In the data rows, 128 means zero.
Some points, one per row:
[123 140 124 112 131 136 146 132 149 145 116 138 128 119 120 138 141 147
 117 134 143 133 111 109 115 142 142 135 128 143 105 119 124 138 160 121
 134 132 138 149 124 148 128 154 141 131 138 150]
[185  74 183 173 148  66 137 113 170 154 166 131 104 101 162 125 115  97
 163  88  88 192 126 173 104  33 144  96  94  75 128 105 150 132 135 164
 159  74  76 154 127 133 110  28 172 200 137  73]
[129 144 124 102 109 151 135 143 121 137 113 135 145 123 117 128 148 150
 137 106 126 151 144  92 129 135 140 141 160 126 111 134 139 124 144 117
 123 121 132 135 127 144 149 133 132 132 109 139]
[133 156 113 101 142 146 157 130 148 134 125 144 159 151 123 120 123 162
 127 113 122 141 112 117 113 133 135 131 127 120 104  99 136 111 161 118
 147 127 125 144 123 147 120 144 124 111 143 142]
[137 133 146 109 121 155 109 137 142 140 119 127 135 117 130 132 130 132
 116 101 107 145 126 140 131 138 139 134 136 133 130 116 128 149 137 141
 136 123 117 114 120 128 135 136 134 112 127 135]
[156 115 183 118 101 137 177 101 190 165 127 146 141 106 150 173 135 161
 128  74 124 192  79  84 119  92 178 128 129 108  80  35 181  80 209  93
 154  81 116 169 125 151 170 137 112 144 152 145]
[ 89 145 105 124 113 135 116 155 105  95 131 114 127 138 117 111 132 115
 127 186 127  85 135 163 123 163 117 144 163 133 159 159 100 145  76 104
 119 164 140  94 123 118 132 125 128 111  96 126]
[182  65 182 163 129  91 153 133 123 155 146 124  69 100 148 101 133 100
 169 104 102 194 128 172  99  51 123 103  91  82 101 131 140 136 116 181
 155  75  99 124 131 118 131  30 168 190  90  77]
[ 71 162  94  93 113 183 142 118 121 124 121 144 166 150 114 128 140 174
 126 131 136  95 107  77 138 184 161 152 167 181 147 102 132  96 169  64
 100 155 143 142 107 140 155 191 106  70 163 191]
[186  31 215 187 159  35 123 135 128 142 132 100  65  83 183 135 105  83
 201  82  71 185 157 215 125  27 105  84  44  18  92 133 121 147 100 222
 162  92  56 117 173 109 101  16 160 226  99  50]
[ 44 222  48  79  96 217 131 124 109 119  89 153 184 150  98 135 158 176
  78 134 155  61  99  39 131 216 144 167 190 233 128 106 157 108 162  42
 117 166 180 126  93 134 155 240  84  61 147 202]
[ 87 156 119  98 115 172 132 124 139 141 106 144 132 120 115 165 146 146
 103 104 133 125 113  92 139 158 160 134 119 142  98 101 161 130 171 130
 115 143 146 138 128 161 162 148 113 141 156 156]
[152 110 121 140 135 115 135 116 141 132 126 106 122 124 134 133 144 140
 141 111 115 152 111 153 134 103 157 111 131 118 131 107 135 134 156 138
 122 127 115 136 133 118 127 109 138 162 138  98]
[ 94 176 105  96 115 188 151 111 120 129  99 140 186 130 121 137 155 170
 109 118 148  63 112  88 156 188 149 160 186 178 114  96 144 106 180  57
 130 115 158 139 107 144 121 184 108  85 145 197]
[118 145  98 107 157 109  98 144  70 144 129 100 126 179 106 102 116  91
 114 182 124 109 150 155 146 154  95 122 151 143 183 195  88 144  51 132
  96 154 128  80 121  97 105 137 122 137 111 112]
[ 95 162  86  93 117 144  88 136  87 106 112 131 163 168  99  89 102 130
 120 177 123  59 148 114 129 158 109 132 166 144 144 154 105 128 109  79
 138 170 149  72 103 128 129 182 113 119 117 149]
[159 110 175 142 111 133 156 135 141 152 142 142 113 112 136 129 134 123
 148 120 118 154 121 135 115 102 135 133 119  95 109 105 145 136 148 153
 150  64  97 165 123 120 135 108 131 146 123 104]
[126 127  97 161 114  93  75 223 134  60 149  78 100 100 135 106 129 124
 110 150 133 145 112 108 154 114 116 149 109 110 196 186 113 129  82 175
  82 125  90 120 161 106 126 152 130 166 149 126]
[130  43  88 122 121 115 142 199 125  93 151 158 128 172 136  82 155  75
 129 171 122  46 153 166 159 122 102 165 142 130 142 148 102 169 131 150
 125 137 156 105 170 146 130 129 139  97 171 149]
[ 70 165  21 109 110 113  69 177  49  96 111 115 153 218  85  88  90  93
 105 209 143   0 166 139 164 237  91 158 164 174 186 191  56 158  31 121
  83 228 175  53  89  88 144 175 110  72 122 128]
[ 92 140  76  86 134 152 106 147  74 158 120 130 138 165  83 108 110 122
 107 193 141  54 130 103 137 193  91 158 159 142 156 152  99 146 100 102
 102 156 179 109 101 119 103 172 119  82 131 130]
[146 102 155 134 130  97 151 117 127 149 140 134 109 113 129 114 102 124
 149 114 113 167 143 166 128  86 119 112 106 106 123 113 126 109 114 150
 164 102 111 130 129 139 141  88 123 147 110  94]
[ 89 151  69 117 102 152 110 158 109 106 106 142 154 179  96 141 134 161
 102 161 167  83 142  97 133 175 129 135 167 164 147 128 114 123 109 114
  92 147 137 101 114 133 119 186 115  77 127 175]
[ 50 229  13  36 110 185 132 141  92 122 106 147 166 179  77 127 156 170
  81 185 191   7 108  69 161 232 125 157 205 223 166 130  98 135 152  41
  75 198 209 115  74 135 148 254  91  21 155 195]
[ 52 159  73  80 131 139 127 155  88 111 115 146 152 187 104 115 111 149
 116 179 170  47 138 129 148 214  92 130 153 175 179 158 108 139  90 101
 103 183 173  86 107 109 123 185  85  48 122 147]
[101 161 125  97 133 169 134 117 139 128 133 137 133 121 101 133 136 138
 121 149 136 120 134  98 126 168 125 137 155 172 119 134 134 119 119  86
 104 130 171 105 127 121 133 176 110  99 127 146]
[174  99 160 164 114 124 121 134 148 131 141 114  95  82 163 121 111 114
 150 102 112 158 128 162 139  62 137  88 109  99 108 105 133 138 122 158
 128 114 105 128 140 115 138  61 151 147  96  94]
[141 124 151 111 123 138 149  93 146 138 105 130 122 113 131 134 145 124
 125 107 132 150 119 119 119 124 140 128 140 124 120 121 139 140 111 119
 137 122  93 143 123 139 150 127 122 138 141 141]
[144 114 163 113 127 162 161 108 170 164 135 168 140  93 159 168 162 162
 126  70 122 179  78  82 126 101 169 128 110 141  90  63 191  97 196 109
 157  86 112 173 127 135 139 158 112 150 128 141]
[142 112 190 120 141 138 161 108 175 143 126 142 126  87 140 167 135 171
 140 107 132 155  85 103 118  96 159 143 100 131  89  69 177 139 181 130
 161  87 128 146 144 145 160 125 134 159 135 140]
[174 109 153 155 145  82 102 157 112 123 125 116 105 112 148 116 100  66
 175 153  60 149 157 166 121  88 123 112 100  72 108 163 109 143  82 189
 162 123 106 113 153 102 117  55 151 188  92  80]
[ 70 201  53  53 110 239 159 116 135 114 107 157 180 166  85 137 121 183
  86 156 189  52 103  34 134 222 137 171 223 220 133  95 145  87 160  30
  82 169 177 146  91 166 149 255  64  35 162 209]
[129 141 104 141 117  67  80 176 130  98 140  98  75 110 147 106 142 110
 115 135 138 166 144  87 121  90 165 132 101 105 153 139 113 132 129 152
 117 109 107 188 180 129 108 145 137 173 129 115]
[123 127 134 124 119 177 135 129 165 125 118 147 150 117 106 126 124 152
 127 124 118 118 102 124 129 127 129 115 136 133 137 100 121 110 151 128
 133 133 136 164 122 133 150 134 111 114 140 137]
[168  89 176 177 145 100 112 129 124 129 172 111 111  96 142  94 113  89
 150 123  92 155 131 188 117  67 122 114  86  78 132 142 110 123 105 190
 134 110  93  97 148 114 110  60 173 175 146  81]
[ 83 169  92  58 128 221 154 112 171 143 109 157 179 148 118 152 150 191
 103  90 176 104  60  40 138 175 168 138 176 184  93  78 190 110 214  63
 125 138 176 150 104 161 172 226 106  84 152 202]
[118  82 135 169 142  90 106 129 108 126 139 109 102 143 144 135 114 101
 151 139 101 134 164 165 119  99  91 107 115  78 118 145  99 129  83 178
 157 140  91 111 153  95 119  81 144 156 105  89]
[169 119 125 157 147  89 109 143 113 107 150 101  91 115 140  94 101  73
 161 135  94  96 147 178 147 116 116  95 128 106 138 169  95 133  83 148
 114 145 126  98 133 110  83  90 153 151 115 101]
[124 153 147 121 118 150 121 104 135 145 118 149 149 123 147 152 162 144
  90  87 148 151  91  81 120 138 129 133 143 138 126 113 130 126 146 105
 137 108 138 148  85 150 124 137  91  86 141 139]
[ 32 188   0  84 128 168  55 157  21  90 106 120 167 195  61  69  96  85
  96 232 147   0 163 114 149 255  50 147 200 181 204 230  52 141  50  78
  62 255 199  21 121  91 141 222  85  31 121 174]
[194 115 210 182 146 103 127 108 126 128 129 112 114 105 129 142 115 104
 131 108 126 170 136 153 133  80 131  98  84  96 113 103 137 113 110 114
 154 105 109 133 126 140 114  96 152 169 104 103]
[ 75 172 105  81 119 191 155 102 154 159 125 166 157 140 128 153 160 186
  92 108 164  71 103  44 153 149 182 151 169 164 101 101 171 103 188  74
  94 138 170 147 120 134 169 219  80  94 161 173]
[178 115 187 150 123 140 150 123 153 144 137 133 122 102 151 160 133 137
 132  78 125 197 116 127 113  74 179 126 110 116 105  89 173 126 171 145
 163 103 114 169 104 151 141  91 151 160 129 133]
[120 151 120 117 151 152 144 118 149 137 131 142 139 152 131 156 130 177
 111 113 159  90 122 113 151 125 144 144 136 131  89  93 156 132 160 108
 127 127 134 154 121 127 130 145 116 109 144 159]
[123 131 107 116 130 119 104 147  90 126 121 110 117 149 128 107  96  98
 130 147 130 125 149 156 128 116 106 130 127 128 147 153  92 143  99 139
 107 161 139 116 137 142  97 139 144 115 116 107]
[ 99 146 140 125 134 162 143 116 135 136 128 145 158 142 129 149 142 160
 121 114 163 116  99  74 129 152 152 156 134 167 109 130 142 113 167  98
 148 104 164 160 110 147 142 171 130 106 146 160]
[ 66 186  79  83 126 209 155 130 104 110  86 154 172 151  70 129 141 155
  76 166 175  27 109  67 132 208 138 156 172 189 126 118 122 115 162  76
  88 169 186 129  97 177 159 217  62  61 165 192]
[162  95 186 154 149 120 120 126 132 119 147 107 103  93 144 134 116 108
 156 125 115 185 128 160 104  77 102 122  95  80 116 124 139 165 118 158
 123 111 103 138 133 143 123  84 168 141 108  74]
[117 124 138 127 124 129 112 117 109 112 137 121 102 145 137 122 140 113
 144 148 117 129 138 149 126 112 125 126 112 140 128 156 123 145 106 161
 123 126 122 116 132 116 117 138 123 136 121 109]
[173 110 183 136 138 109 152 112 148 139 143 148 108 102 151 120 131  99
 146 100 108 165 112 144 124  77 139 129 108  91 107 108 128 115 142 169
 137  72 107 163 138 136 121  90 149 181 109 107]
[ 58 203  60  61 103 170 112 124 113 136 107 152 176 160  77 117 122 145
  88 167 155  40 144  82 138 223 130 140 187 188 149 123 116 130 161  76
  83 160 169 100 114 121 140 213  90  48 130 179]
[ 33 191  25  56  86 211 134 109 126 124  81 160 191 183  91 121 138 183
  94 126 172  52  78  32 151 207 139 158 188 220 130  88 137  96 166  49
  97 158 189 142  93 146 157 227  90  47 130 201]
[133 115 173 120 121 130 146 117 139 137 108 142 137  85 139 166 127 130
 160  94 112 172 133 148 135 112 140 129 105 112 110 121 163 126 146 115
 152  82 109 159 147 124 136 119 118 136 139 134]
[196  49 177 228 160  18 100 142  79 118 146 101  46  95 176  73  91  28
 199 166  45 188 171 248 116  29  78  70  61  31 144 199  83 134  25 217
 165 118  59  94 139 102  76   2 166 219  83   8]
[132  86 137 135 156  78 106 116 145 117 141 117 113 148 132 124 113 116
 160 118  89 133 128 156 127 101  98 112 101 127 138 147  96 141 107 154
 124 130 130 122 141  93 124  94 142 153  95  75]
[ 72 183  59  91 112 149 120 128 103 113  96 138 143 181  91 147 147 131
 106 157 150  77 146 123 138 201 108 132 180 182 142 178  96 122 143  79
  96 160 171 102 120 145 142 205 106  79 139 161]
[128 127 115 115 128 101 134 128 120 165 122 146 130 125 125 133 118 123
 122 140 127 124 117 123 129 132 107 131 130 122 112 117 129 128 115 128
 129 131 131 127 110 137 115 115 142 139 125 127]
[125 141 114 129 139 142 134 129 114 109 123 122 140 140 124 123 126 134
 140 136 119 135 139 138 108 152 129 132 136 129 123 150 148 134 138 129
 125 112 138 118 137 124 119 143 121 107 124 127]
[110 153  73 148 129 106  86 137  74 112 133 106 130 162 110  94 118 104
 122 201 122  58 176 170 133 171  96 117 135 146 155 185  86 129  74 137
  86 172 131  90 149 112  85 151 120 105 123 138]
[104 131 112 127 126 164 115 115 145 140 127 117 157 125 138 160 136 151
  92 119 140 131 108 121 140 157 148 110 123 175 140 129 142 127 152 128
 126 138 129 110 123 130 131 153 119  87 141 139]
[184 101 188 144 136 110 163 115 159 143 138 114 122  91 162 145 141 139
 166  97 116 189 131 169 119  77 149  95  88  85 119 116 148 125 137 155
 142  79 100 138 123 118 103  43 135 179 127  90]
[ 73 190  89 103 112 187 151 125 106 127  85 142 186 174  90 154 136 171
  93 116 190  53  98  51 126 210 139 161 195 191 108 111 133 139 137  70
  97 164 188 114  94 134 167 212 123  69 139 198]
[124 118 113 145 125 121 132 130 125 126 146 142 141 118 126 133 131 115
 158 123 130 138 136 159 149 132 116 125 119 106 118 152 115 115 124 131
 125 106 128 103 132  99 137 127 117 123 126 114]
[131 159 151 126 130 134 140 127 173 160 129 127 131 128 117 163 134 163
 123  80 131 142  91 101 146 123 155 138 127 124  99  80 168  96 165 100
 135 106 132 179 127 143 146 133 116 136 126 143]
[ 93 137  62 120 116 118 103 156  76 101 112 115 146 159 101  98 123 109
 107 203 136  58 159 136 153 172  88 126 162 166 165 181  81 141  72 112
  93 171 162 100 114 117 103 149 113 102 122 122]
[122 103 138 133 122 108 142 132 138 117 138 104 120 145 131 112 130 135
 132 123 118 139 126 157 132 111 135 100 127 116 147 115 132 129 115 156
 119 127 130 136 168 136 145 110 134 140 103 123]
Here are 24 more points, each followed by its number:
[ 10 210   4  72  99 225 130 100  95  80  92 153 230 218  61 114 135 194
  74 196 182   0 113  47 142 255 116 177 219 243 178 132 104 124 138  26
  78 188 210  90  86 145 153 255  93   7 143 211] 0
[109 112 116 148 148  97  85 150  72 102 142  96  98 136 128  97 120 102
 142 177  88 105 157 184 129 145  73 106 119 123 175 174  82 168  57 164
 104 164 129  94 128 116  97 115 123 132 127  91] 1
[115 119 105 122 123 126 105 130  75 109 127 107 126 141 115  91 115  92
 130 148 103 109 134 154 143 122 104 135 122 143 129 169 113 133 101 142
 138 156 167 114 141 105 127 149 123 126 140 124] 2
[106 171  85  86  99 194 152 103 138 148 103 161 162 153 119 130 146 173
 106 116 132  93  91  70 139 164 125 144 154 164 131  93 172 112 166  86
 119 141 157 145 112 150 147 187 105 107 150 162] 3
[125 116 119 146 131 111 117 143 126 120 125 122 124 128 142 121 118  90
 144 153 112 137 172 147 132 115 120 129 125  88 138 148 103 109 114 140
 134 138 103  98 138 129 118 102 135 137 138  93] 4
[134 106 138 175 128 122 115 121 124 138 160  99 131 112 128 145 124 136
 131 122 129 145 122 136 120 133 102 116 123 131 134 123 135 151 141 129
 113 105 100 126 123 112 139 126 155 127 139 135] 5
[150 131 158 137 136 112 127 113 135 143 128 111  99 125 145 131 115 127
 149 114 110 150 120 151 119 104 111 144  91 101 133 119 149 133  96 159
 137 120 125 114 132 135 109  77 163 153 116  96] 6
[ 83 184  79  78 100 159 131 107 108  89 101 143 173 184  84 135 140 146
  74 135 144  62 127 110 145 179 133 150 176 170 152 115 130 115 147  99
 114 167 189 102 100 156 145 196  77  60 124 158] 7
[156  95 144 156 138 109 132 131 131 123 165 109 107  92 159 141 123 115
 156 131 111 146 125 152 123 104 133 105  98  94 115 142 125 129 116 158
 158 100 102 124 140 119  86  85 150 166 122 103] 8
[137 117 159 110 109 148 161 103 164 133 134 151 136 111 144 152 156 157
 102  90 150 143  75  46 126 118 183 140 122 143  86  72 178 109 201 125
 134 121 120 173 119 160 132 142 104 107 130 156] 9
[122 153 152 120 105 157 158 121 152 128 122 146 145 121 115 152 147 160
 110  98 169 139 103  68  98 125 131 138 139 163 100  68 169 119 206  97
 165 123 129 168 124 172 157 159 125 106 133 178] 10
[ 63 184  37  80 102 161 157 133 107  84 119 123 163 172  92 116 132 136
  94 152 171  37 115  76 132 229 111 150 187 203 134 155 110 118 138  87
  86 180 184  66 123 100 127 217 111  65 146 190] 11
[127 120 158 159 154  83 129 130 105 122 145  99 104 128 130 115 115  90
 127 164 112 133 150 157 146 122 108 112 135  87 132 153 115 144  51 167
 147 139 125  83 136  84 109  78 148 129 112 112] 12
[157 109 114 140 157 104  97 131 115 115 135 114 114 128 127 111 105  71
 142 152 129 122 131 139 116 120 118 114 121  99 153 146 108 141  86 144
 129 136 112 119 145 118 131 122 127 123 104 119] 13
[148  83 126 161 142  79  84 124 107 114 149 118 107 120 148 116 129  96
 161 142  94 117 136 174 117 103  85 103 118  91 149 168  98 148  80 171
 122 136 124 105 152  99  98  95 128 183 127  70] 14
[146 117 147 144 147 118 159 113 156 151 102 111 114  90 147 132 137 144
 119  95 123 182 114 122 127  97 133 125  92 109 109 105 134 132 146 133
 134 100 119 156 124 119 128  94 126 154 132 128] 15
[149 102 176 171 141  93 128 142 141 133 148 108  94  96 149 115  96 107
 156 103 159 169 145 161 134  87 102 115 114  84 123 102 136 140 125 163
 152 102  96 138 142 112 128  72 149 159 104  84] 16
[ 87 176  58  87 116 153  97 134  71  96 113 139 156 169  95 115 116 147
  95 181 142  34 140  98 153 216 114 127 189 162 163 155 107 157  98  91
  84 192 155 112  79 135 127 184  93  93 115 180] 17
[122 137 170 115 111 162 186  94 185 141 126 163 124  81 146 179 147 182
 134  64 152 163  71  58 127 103 174 130 122 146  88  85 177 114 208  87
 146  92 133 176  93 149 163 164 128 148 162 144] 18
[110 135 116  82 125 144 143 116 136 118 120 132 152 145 108 115 155 171
 108 105 138  88 120  89 119 169 132 115 161 180 160 110 141 117 130  95
 112 148 149 115 108 142 129 129 101 125 132 162] 19
[ 96 156  90 109 122 145 125 138 123  96 127 123 173 141 118 128 131 123
 119 155 135  82 123 115 137 194 123 143 148 153 135 130 107 134 132 130
 107 163 171 138 120 149 119 180 116  94 123 154] 20
[125 151 169 197 104  80 190 173 172  92  90 161  58 207 149 136  52 150
  56  74 108 168 164 121  69  51 115 187 134 158  70 105 117  95 238 189
 135  36  73 236 174 193  77  84 120 178  97  69] 21
[144 134 203 116 130 164 174 104 193 166 120 138 152  49 152 178 186 188
 149  33 138 212  64  82 108  82 180 114  69 110  73  35 202 117 235 104
 171  76  90 201 142 132 161  77 124 161 141 142] 22
[160 125 143 170 160  69  86 142  77 102 107  88  92 130 143 109 110  74
 176 151  86 132 179 192 151  98 104 102  99  70 184 176  77 135  53 165
 137 157 114  94 153  77 121  73 150 151  97  70] 23
Which two of these numbered points are nearest to each point below by angle, seen from the average point of the first points? Their numbers follow each, nearest first.
[119  93 120 172 101  56 155 188 167  41 151 156  98 216 142  83 115  96
 118 101 113  70 164 144 122  83  71 191 124 130  83 130  81 132 170 188
 110  56 110 155 188 149 110  71 141 157 131  56] > 21 16
[159 108 193 133 125 149 166 110 188 152 129 140 124  78 135 146 151 171
 137  70 146 186 103 106 119  90 152 117  92 131  91  76 195 116 194 136
 149  99 117 192 115 159 141 101 144 142 109 148] > 22 18
[136  98 137 196 141  69 105 141  80 109 146 114  96 118 141  88  86  71
 150 170  91 114 159 211 144 113  75 112  96  85 174 190  97 150  62 192
 113 154 126  79 117 109 101  58 152 180  87  65] > 23 14
[137 131 164 120 139 168 164 100 169 145 118 126 139  84 155 164 143 183
 127  76 136 168  86  94 126 112 186 150 108 146  93  79 176 117 191 105
 124  97 123 159 111 143 134 162 136 148 151 146] > 18 22
[105 122  97 145 126 112 115 143 106 116 136  89 110 117 112 124 123 103
 131 169 117 118 154 171 147 138 103 136 125 126 145 178 120 158  65 148
 113 139 135 101 110  95 115 132 128 141 125  88] > 1 23
[105 138 120  99 108 174 154 105 161 148 107 144 148 139 133 139 143 150
 117  92 163 149  88  63 134 155 203 144 131 167 102  72 167 136 197  90
 129 125 123 159 106 137 149 148 113 114 138 149] > 9 18
[112 137 108 136 130 106 121 138  94 117 148 114 118 120 131 106 128 111
 135 152 120 128 157 141 116 153  97 138 132 155 142 123 123 137  87 151
 124 127 131 117 144 138 105 140 125 129 123 119] > 1 14
[153 128 187 160 110 142 153 130 162 158 158 135 150  60 150 165 141 142
 136  99 133 177 117 119 119 100 159 139 109 110 117  60 176 126 157 113
 155  94 107 181 125 155 147 100 140 137 144 135] > 22 15
[ 71 173   0 102 134 150  60 172  34  87 103 105 144 203  88  72 102 102
 109 245 133   0 162 151 161 231  57 134 185 187 207 234  35 149  22 106
 109 203 176  29 101 119 116 215 120  61 131 127] > 17 11
[135 139  62 128 140 136  84 152  88 105 134 107 140 128 121 126 116  91
 151 181 123  71 167 153 135 149 114 136 122 137 165 199  77 143  55 142
 114 174 104 100 117 103 112 136 150 112 106 123] > 1 2
[138 124 117 159 147 110 104 174  90 127 127 109 119 123 120 118 102  92
 144 154  95 137 160 185 136 142  94 108 119 104 155 188  74 131  42 164
 114 137 124  87 139 112 109 100 131 165 127  88] > 23 1
[ 92 190 117  65  90 174 144 122 158 130 110 138 168 127 104 153 145 165
 113 117 172  92  99  67 112 178 144 127 173 187 123  95 152 121 175  76
  98 147 180 126 104 156 132 201  89  67 163 192] > 3 0
[116 170 120 109 109 158 161 128 140 127 124 166 145 126 104 135 172 163
 139 109 160 108  93  88 138 152 144 160 147 157 119  76 152 120 169  89
 120 141 139 168 106 139 141 180  81 106 155 154] > 3 10
[129 142 141 116 123 178 155 125 169 148 108 146 152 109 138 173 141 191
 118  86 162 150  72  70 137 147 181 150 133 152  98  82 182  95 231  56
 118  97 151 170 120 138 158 196 112 105 151 158] > 18 9
[136 128 180 143 129 154 150 107 165 155 132 151 138  94 157 166 156 145
 115  64 122 170  94  95 124 111 153 120 110 107 100  98 169 129 184 130
 163  90 128 186 133 123 140  95 145 149 120 133] > 22 18
[139 160 126 121 115 161 155 113 144 141 127 151 159 119 146 163 138 158
 111 108 156 165 116 112 130 121 153 140 153 152 114 102 129 107 170 128
 143 130 130 146 119 121 156 147 108 143 136 162] > 18 10
[217  14 187 222 168   6  74 126  95 110 174  84  41  91 197  96  72  19
 187 148  39 185 166 243  94  27  66  90  61  25 128 186  56 144  12 231
 154 106  68  82 162  58  78   0 185 227  72  20] > 14 23
[104 115  76 143 141  90  89 161  94  95 141 108 112 168 105  72  87  51
 129 190 113  87 179 186 144 148  58 112 140 131 174 197  72 160  51 147
 119 157 122  60 141  96 105 115 136 114  81 111] > 1 2
[110 145  90 110 131 114 102 133  79  96 129 114 108 149 121 121 132 100
 123 180 128  80 151 136 126 136  79 147 119 121 180 142 100 146  68 146
 110 154 133 106 147 109 125 131 130 103 119 117] > 1 2
[137 148 142 123 128 175 155 102 168 137 125 135 126 119 134 139 134 181
 121  98 136 150  98 103 114 142 133 105 135 134 110  91 178 128 151 112
 135 126 123 159  99 158 135 133 123 129 149 152] > 18 22
[221 119 160  42 129 109 194 139 159 148 114 146 130  83 157 215 181 166
 121  86 147 184  45  35 152  54 255 142 136 143  86  67 189 151 213 120
 161 103 137 177 197 165 156 115 171  44 164 197] > 9 22
[154 121 150 145 128 152 129 131 181 156 137 123 107  89 120 148 142 158
 130  88 121 152 101 104 137 102 153 125 131 113  99  82 175 116 176 118
 123  68  96 149 135 148 137 115 124 160 128 154] > 22 18
[149  78 124 166 145  93 114 126 110 114 150 112 125 128 135  94 121 127
 141 154 106 122 153 199 110 133  98 122  95 104 149 149  91 149  93 140
 105 136 120 135 146  98 105  94 146 142 111  79] > 14 23
[102 125  88 136 155 112  72 146  18 101 136  99 107 161 123  88 114  84
 128 205 117  42 190 194 120 163  70 137 155 119 190 225  45 143  21 150
 112 183 145  31 113  97  94 145 137  98 105 103] > 1 2
[ 82 160  23 110 121 129  69 133  86  97 106 117 169 191  91 102  91 121
  97 201 139  21 168 141 168 182  70 108 173 160 171 188  85 144  67  93
  94 215 159  63 105  94  88 196 123  72 112 144] > 17 11
[125 170 121  90 113 214 179  97 174 124 103 156 155 131 122 170 136 205
 115  77 164 132 117  38 120 142 177 140 162 177  71  48 180  97 203  89
 154 104 148 171 114 161 177 186  94  86 148 170] > 10 18
[ 68 186  46  79 115 158 105 144  92 112 126 125 171 183  77 131 139 131
  88 153 144  81 133  97 135 194 133 126 191 199 159 153 118 130 124  77
  82 171 160  76 113 126 125 210 100  70 158 176] > 11 0
[104 143 132 117  83 147 169 145 176 132  76 164 112 181 102 172 141 139
  95  89 134 128 140  81 104 142 148 167 133 131 103  90 125 107 170 147
 143 129  98 195 132 164 101 165 107 123 135 141] > 21 10
[127 148 125 108 108 164 177 104 145 145 118 138 151 110 123 135 165 164
 117 109 123 148  90  65 113 144 185 121 122 156  96  79 165  96 196  99
 131 121 146 164 121 155 157 183 122 105 140 133] > 9 18
[110 129 138 100  86 183 171 105 184 161 123 158 150 115 105 150 153 160
 112  93 142 154  97  75 132 126 168 149 123 134  93  42 197  91 196 104
 128 128 142 175 133 189 145 151 105 109 139 168] > 9 10
[112 145 118 114 111 155 116 136 130 120 126 137 142 144 125 128 145 144
 101 131 156 122 141  89 128 168 132 134 151 127 135 125 124 137 135 116
 135 121 145 135 135 156 145 176 123 116 133 136] > 3 0
[121 121  94 122 129 111 119 144 106 141 123 114 119 141 124 103 124 110
 124 129 137 126 148 110 118 129 153 115 117 123 140 155 106 151 115 143
 129 151 127 108 120 125 154 153 122 117 121 131] > 13 1
[156 120 151 119 119  74 165 108 153 102 105 130 121 110 152 184 159 171
  90 132 112 179 109  40 118  45 251 132  73 123  76  80 140 104 172 109
 157 121 104 207 249 166 114 117 159 118 109 137] > 9 22
[116 159 135 100 129 168 148 108 154 138 139 142 155 126 120 160 167 178
 111 105 167 135  93  63 124 160 167 122 160 142  97  79 153 135 181 101
 157  93 138 149  87 174 121 195 110 102 162 177] > 10 9
[122 124 114 117 135  94  79 212 103  48 149  90  81 106 134 117 124 113
 101  95 151 144 104  88 156 112 146 161 109 133 163 142 121 125  99 172
 103 123 111 139 166 147 130 129 113 121 174 167] > 13 1
[132 118  95 118 145 103 109 140 130 137 123 110 142 148 132 146 116 129
 124 137 134 118 142 139 139 140 126 115 143 119 141 145 117 147  94 129
 130 134 102  99 146 103 127 133 115 117 116 115] > 13 23
[198  39 241 209 156  42 120 114 116 133 177 104  68  55 144  96 114  53
 182 111  70 198 151 243  98  27 111  76  51  20 103 160 114 142  71 222
 153 107  80 104 146  86  88   0 184 245  99  34] > 8 16
[127 139 107 116 125  94 121 135  87 114 140 110 123 135 149 122 127  92
 161 152 112 126 145 145 144 110  96 130 106 116 155 151 107 136 114 158
  99 117 103 113 156 103 110 122 134 149 135 109] > 23 14
[171  55 188 179 112  70 111 152 118 125 143  99  94 110 144 127 106  94
 185 136 102 183 155 213 104  71 104 100  79  59 134 170 104 122  89 183
 155 108  73 119 137 108 104  43 165 195 119  38] > 8 16
[ 64 178  38  68 103 183 140 116 123 102 107 154 186 176  71 122 159 162
  65 159 158  41 113  53 162 224 124 161 192 200 157 124 117 123 160  51
 104 175 179 104 110 128 156 232  94  44 161 199] > 0 11
[107 149 133 101 120 142 150 106 151 140 127 136 152  98 127 155 150 163
 117 100 133 121  94  97  98 135 146 156 142 153 120  86 152 115 163  87
 122 128 125 164 114 146 141 164 126 104 145 173] > 10 18
[117 102 100 170 151  67  71 151  72  97 164  96 102 153 126  90  88  58
 152 172  97 112 197 208 129 142  73  99 117  83 186 204  49 154   7 181
 111 172 131  55 149  93 105 111 148 131  92  89] > 1 23
[ 78 142  47 113 123 109  76 154  58  80 124 112 127 201  82  92 119  80
 118 193 140   9 164 146 144 202  67 125 161 155 188 211  65 161  60 103
  67 214 163  46 103  95 108 182 136  75 120 133] > 17 11
[184  77 182 155 128 104 154 108 178 177 141 145  84  67 171 126 139 132
 152  70 105 230 131 139 102  55 159 136 100  63  79  95 165  90 163 156
 156  67  90 180 145 131 158  77 157 191 145 113] > 15 16
